In the rows, 128 means zero.
One turn moves each row of this set onto another row. After a few examples, where does it send each row asked below?
detov: [119 132 105  94 137 128 135 155 158 109 116 168 133 109  85 129 152 130
  79 138 142 137 146 145 119 104 129 171 150 158 127 150 131 109 126 120]
guvaz: [106 147 113 101 120 134 138 144 159 130 133 150 128 135  86 129 134 118
 109 120 153 120 192 127 112 104 123 149 135 156 141 153 152 117 152 120]
puf: [134 126 107 117 117  98 144 135 131 104 109 124 139 114 135 124 145 111
  99 143 132 137 160  93 120 127 124 130 154 134 113 131 145 113 179 123]
kod: [137 112 128 101  93 135 115 117 131 124 115 115 137 102 110 132 134 113
 113 123 139 121 150 144 143 135 134 129 118 144 119 100 136 104 158 154]
Vul: [126 155 107 129 136 101 141 146 151 115  98 111 137 126 143 145 148 113
  92 126 125 152 145 107 119 133 138 151 140 128 122 128 146 101 166 124]
punu: [100 147 130  93 119 113 150 140 138 115 106 117 137 122 106 109 170 124
 120 152 160 136 138 126 119 131 155 158 149 164 134 118 132 119 130 145]
Zaz: [136 149 113 119 113 106 144 132 149 119  97 106 144 120 132 130 156 114
 110 136 118 142 146  95 119 120 162 139 143 130 120 127 151  97 166 133]
Sutek: [139 150 105 117  95 119 139 127 174 105 130 122 163 107  90 137 138 114
 116 121 137 119 156 118 132  99 120 158 110 138 159 130 150 101 159 131]
Gup: [127 149  97  97 118 130 121 148 188 116 116 144 146 126 101 165 134 132
  86 132 124 132 145 126 124  98 119 145 125 140 150 136 159 103 143 117]
Robul: [118 129 120 100 101 145 129 128 143 125 105 149 102 119 118 118 145 118
 124 136 182 121 163 156 125 127 125 139 143 155 118 137 118 124 151 123]
Beno: [113 149 122  87 126  97 122 169 147 100  77 127 130 110 121 136 155 132
  94 115 150 142 134 142 101 121 124 158 141 154 112 130 120 112 146 121]
fofot: [125 143  93  90 133 149 105 158 141 116 115 137 117 131 113 131 162 118
 132 142 163 133 142 163 116 120 142 152 148 169 132 129 124 125 142 121]
davo: [143 133  92 113 124 117 126 133 157  88 120 137 149  91 105 142 134 132
  79 122 117 127 154 136 148  94 121 171 128 139 127 123 135  87 138 133]
Lemu: [136 131 132 113 112 131 131 134 140  90 116 111 120 124 113 123 163 119
 141  99 154 122 154 138 125 102 146 141 161 150 143 129 147 131 164 143]
Fige: [135 126 120 112  79 141 116 132 148 109 101 129 130 100 123 113 147 111
 128 125 164 116 149 166 138 138 143 143 117 147 142 116 126  96 145 130]
Gevub: [117 136 110  88 135 149 131 151 126 134 115 111 122 135 127 158 142 131
 109 132 152 142 130 148 118 104 141 154 141 162 139 143 139 130 147 124]
Gof: [101 121 105 102 114 127 115 153 131 140 112 124 136 145 132 131 158 128
 103 134 154 131 180 136 110 128 127 132 154 146 122 136 167  91 146 113]
Parut: [121 155 117 106 124 124 153 133 167 123 131 154 134 127  87 134 129 121
 106 125 142 128 176 112 122 101 124 147 134 153 151 151 149 132 156 128]
Tunu: [125 125  92 105 141 133 139 141 154 118 134 164 139 112  86 135 156 124
  77 139 128 140 151 131 128 107 129 169 155 143 131 146 141 109 134 128]
Vur: [132 132 106 104 136 110 140 143 135 113 112 122 147 127 144 128 149 110
  90 165 124 145 145 101 129 135 131 133 151 137 131 132 156 104 159 118]
Mosub: [135 119 111 102 130 134 150 120 156 110 131 125 145  97  86 114 146 113
  98 123 126 106 178 113 142 104 132 160 143 146 131 150 133  99 149 140]
Lutod: [133 135 107 104 106 147 114 142 149 106 110 110 121 110 109 125 165 116
 147 121 160 100 175 142 123 126 154 139 146 172 126 126 124 121 150 134]
gidal: [116 119 118 112 126 114 124 143 147 104  83  87 137 116 106 124 171 141
 126 118 143 112 141 120 128 134 131 144 117 148 119 111 144  93 151 125]
nugi: [132 136 133  86 108 133 133 120 142 129 133 138 128 120 119 138 169 102
 105 146 175 126 159 137 129 133 110 145 166 154 113 134 131 122 148 139]
raza: [130 120  97 115 124 122 119 141 163  81 106 126 140  95  92 135 138 138
  90 117 128 115 146 143 142 102 115 167 116 145 125 118 134  82 136 126]
lum: [136 147 107 112  92 114 113 141 129 123 101 125 181 123 129 120 146 124
 118 157 140 147 146 159 123 118 128 136 132 151 122 116 147  92 129 122]
Kab: [119 121 117 102 120 136 155 123 155 105 129 122 137  99  81 107 152 121
 108 135 148  99 173 120 142 109 139 166 138 161 135 140 134  98 135 140]
zuf: [126 153  92 105 111 135 110 151 176 121 115 146 155 131  95 157 137 136
  98 143 129 132 150 146 124 100 120 147 120 151 135 130 159  95 127 110]
Senag: [129 157 112 112 131 105 149 133 148 120 105 117 141 131 128 122 153 100
 110 145 131 159 133 106 110 117 139 150 152 128 120 136 136 112 173 130]
Pasob: [154 133 128  95 129 121  99 155 133 118 111 155 133 118 134 148 160 120
  92 116 147 141 142 161 139 139 118 145 131 146 133 126 150  97 147 120]
zesab: [135 133 105 115 106  99 139 146 136 103 107 123 160 102 139 127 141  99
  86 147 121 150 142 111 116 139 137 138 145 132 132 124 142 105 166 130]
Viv: [130 132 110 101 114 148 105 145 160 118  94 141 116 123 139 142 156 128
 106 140 165 124 142 170 140 138 120 142 129 150 132 128 134  96 130 107]
Tuguk: [147 144 115 130 102 134 123 146 156 104  97  98 161 102 123 168 159 125
 114 116 138 130 129 158 124 125 131 147 138 157 131 126 131 125 133 128]
Radi: [115 139 129 114 107 109 124 136 142 104 103 113 151 125 125  99 130  98
 118 116 149 132 184 152 114 127 105 130 155 143 121 127 131 112 156 136]
biz: [131 155 112 115  92 122 126 129 175  94 126 120 163 111  88 120 130 105
 125 119 140 115 171 141 130 101 116 154 117 145 150 124 142  98 148 135]
Fuvun: [132 147  91 114 115 138  98 159 148  98 101 108 131 105 127 149 143 120
 123 118 150 121 151 169 127 133 135 154 123 166 130 109 115 112 140 128]

Fuvun moves to Fige
Gof moves to Beno
Where do these go?
Parut moves to Tunu
zuf moves to raza
Tuguk moves to kod
zesab moves to Zaz

One turn moves each row of this set onto another row. After a few examples, where does it send each row asked below?
vod: [111 163 144 132 122 140 102 126 121  90 127 119 133 133 121 123 144 139
 168 149 123 129 116 133 101 124 109  96 121 126 118 145 106 119 112 139
 110  70 134 114 120 128 169 133]
kav: [129 136 141 128 135 123 161 135 122 118 135 150 103 123 125 131 123 123
 146 147 139 133 148 155 128 134 107 131 160 124 148 125 116 114 124 126
 106 102 121 139 132 102 154 143]
dedaf: [112 133 110 147 112 141 125 145 121 128 117 152 114 144 114 124 112 129
 157 161 124 121 120 144 103 113 110 131 187 116 116 140 122 143 124  90
  82  96 131 137 113 129 123 138]
Lizi: [107 129 125 125 116 137 133 134  98 116 102 136 117 126 147 147 142 155
 144 139 159 110 118 110  86 117 125 109 157 124 116 136 105 108 131 133
 154  86 126 145 103 129 158 138]
lop: [106 133 117 119 117 130 128 131 106 115 100 136 137 127 133 150 147 156
 151 134 146 117 109 113  86 106 129 118 161 126 120 140 103 111 133 130
 149  81 127 146 110 143 155 129]
Ridub: [141 111 104 130 110 133 125 131 136 117 118 118 114 108 111 153 140 137
 149 101 123 118 128 117 110 137 113  81 138 139 113 109 128 130 102 122
  98  93 172 126 116 122 127 113]
zanu: [132 103 102 147 113 135 129 129 143 122 117 115 109 110 105 147 145 137
 143 110 125 122 132 118 106 136 122  92 144 137 120 108 138 134  97 121
  96  96 172 126 115 116 126 115]
ged: [127 106 128 128  99 143  91 131 130 109 118 135 111 137 120 172 111 158
 120 149 135 133 106 112 126 125 123 107 123 138 123 143 127 117  99 109
 106 110 159 134 108 116 142 143]
nusul: [106 109 119 132 114 154 131 100 116 145 113 123 125 115 124 148 137 138
 156 131 126 135 132 101 142 117 140 110 141 110 125 119 123 120  97  97
  97 118 129  99 106 116 138 145]
vus: [132 111 111 132 116 139 126 157 108 106 108 148  94 135 137 162 122 125
 171 143 158 118 146 127 117 130 119  99 167 114 140 120 128 122  95  99
  88 105 104 135 125 144 130 142]
piva: [122 127 143 118 142 126 161 133 124 121 138 146  99 132 140 126 126 127
 146 144 141 135 143 141 127 152 112 116 160 114 147 120 130 128 134 122
  98  99 127 133 134 107 152 148]
taku: [117 135 101 154 107 131 120 134 121 119 122 147 108 141 119 138 104 125
 161 152 135 113 120 149 105 112 110 128 177 120 114 141 119 146 131  91
  81 105 139 148 120 121 121 125]
nido: [ 96 137 148 132 133 120 119 121 135  82 104 115 121 111 129 147 115 126
 165 156 154 121 144 118 103 136 129 104 154 120 127 167  95 115 117 120
 111 108 130 135 115 145 145 150]
levo: [122 107 107 142 115 135 133 139 132 127 115 111 121 113 110 153 141 135
 145 117 126 120 141 110 110 127 112  94 138 137 121 112 138 139  92 125
  94  99 177 118 121 117 130 106]
Nudaz: [110 113 121 128 117 156 129 101 124 143 120 137 129 116 119 146 134 142
 154 137 125 146 119 105 138 119 135 104 127 113 114 134 118 114  95  87
  97 106 131  93 119 116 134 145]
Kiv: [134 109 101 131 119 130 138 141 136 135 115 125 114 114 113 155 137 147
 147 111 121 125 134 110 105 131 118  90 134 141 107 116 133 129 100 116
 107  91 177 124 128 126 134 110]
gat: [116 164 139 134 108 137  92 123 110 100 122 119 120 135 136 131 145 132
 164 148 121 127 108 133  97 127 110  94 126 134 109 154 115 120  97 138
 107  76 131 119 112 124 167 123]
feg: [119 130 142 126 141 122 163 130 125 113 134 147 100 121 140 125 124 120
 153 151 147 135 136 149 121 144 108 128 159 123 154 125 123 119 129 127
 100  98 128 146 133 112 150 142]
Lov: [119 142 106 152 107 122 120 134 124 117 130 148 105 145 122 127 109 123
 161 154 129 116 109 153 106 110 115 124 187 126 124 137 120 140 130  97
  84 103 137 147 107 121 137 130]
gol: [122 142 101 147 110 136 122 141 125 118 126 144 110 138 116 124 107 122
 155 156 129 122 123 159 101 112 121 131 193 127 127 142 122 142 125  98
  94  96 148 138 113 122 135 140]
pib: [109 137 140 134 105 104 114 146 144  82 137 126 123 145 131 144 136 144
 154 135 138 108 128 116 108 123 132  87 174 135 121 152 116 126 130 134
 128 121 137 129 106 131 147 141]
zul: [103 110 116 138 118 152 137 109 119 128 108 126 125 110 131 145 136 154
 146 136 138 152 113 104 141 120 138 106 137 104 119 132 116 112  93  90
  96 114 132  98 113 113 139 144]
gadep: [105 129 120 127 122 137 126 117  97 124 100 131 121 127 148 152 142 150
 151 130 156 116 109 109  79 123 133 109 155 133 119 138 114 110 123 137
 153  88 125 137 104 135 162 138]
Forak: [127 130 143 125 144 129 161 143 126 121 134 152 104 126 124 127 133 134
 157 145 128 124 150 146 124 147 100 127 156 123 136 116 132 124 129 129
 102  97 119 143 135 109 145 142]
Vop: [105 105 116 142 116 150 135 107 116 136 115 130 117 110 126 138 137 141
 146 126 139 141 130 106 144 116 134 105 139 114 123 123 118 109  85  91
  89 116 126 102 108 116 138 146]
kag: [109 163 136 139 113 141  92 125 116  90 129 117 133 129 117 133 144 131
 159 146 129 131 109 143  86 135 115  95 120 126 113 149 109 135 110 139
 101  85 124 123 118 125 162 140]
Sos: [105 156 136 145 109 136  90 118 108  96 129 122 123 135 123 137 144 134
 154 149 130 131 108 129  90 129 109  92 116 135 116 147 109 126 101 147
 107  82 132 119 120 123 162 129]
Bam: [110 129 116 120 115 137 130 117 106 120  99 133 128 122 147 157 154 147
 149 143 150 126 107 114  87 126 124 114 157 130 121 148 117 111 122 139
 155  84 120 145 109 136 158 126]
ranam: [141 121 129 142 125 131 115 140 137  88 114 139 102 140 119 151 136 137
 156 166 137 121 128 127 100 137 134 102 165 104 137 119 161 127 108 115
  83 106 120 123 134  95 128 135]
roviv: [145 110 123 123 119 145 127 122 137 118  96 119 126 130 132 162 102 136
 143 115 148 137 121 120 107 142 120  98 125 140 116 134 142 106 107 117
 106 117 142 126 117 138 169 159]

Bam moves to levo
Nudaz moves to dedaf
Vop moves to Lov
Where do these go?
roviv moves to ranam
zul moves to taku

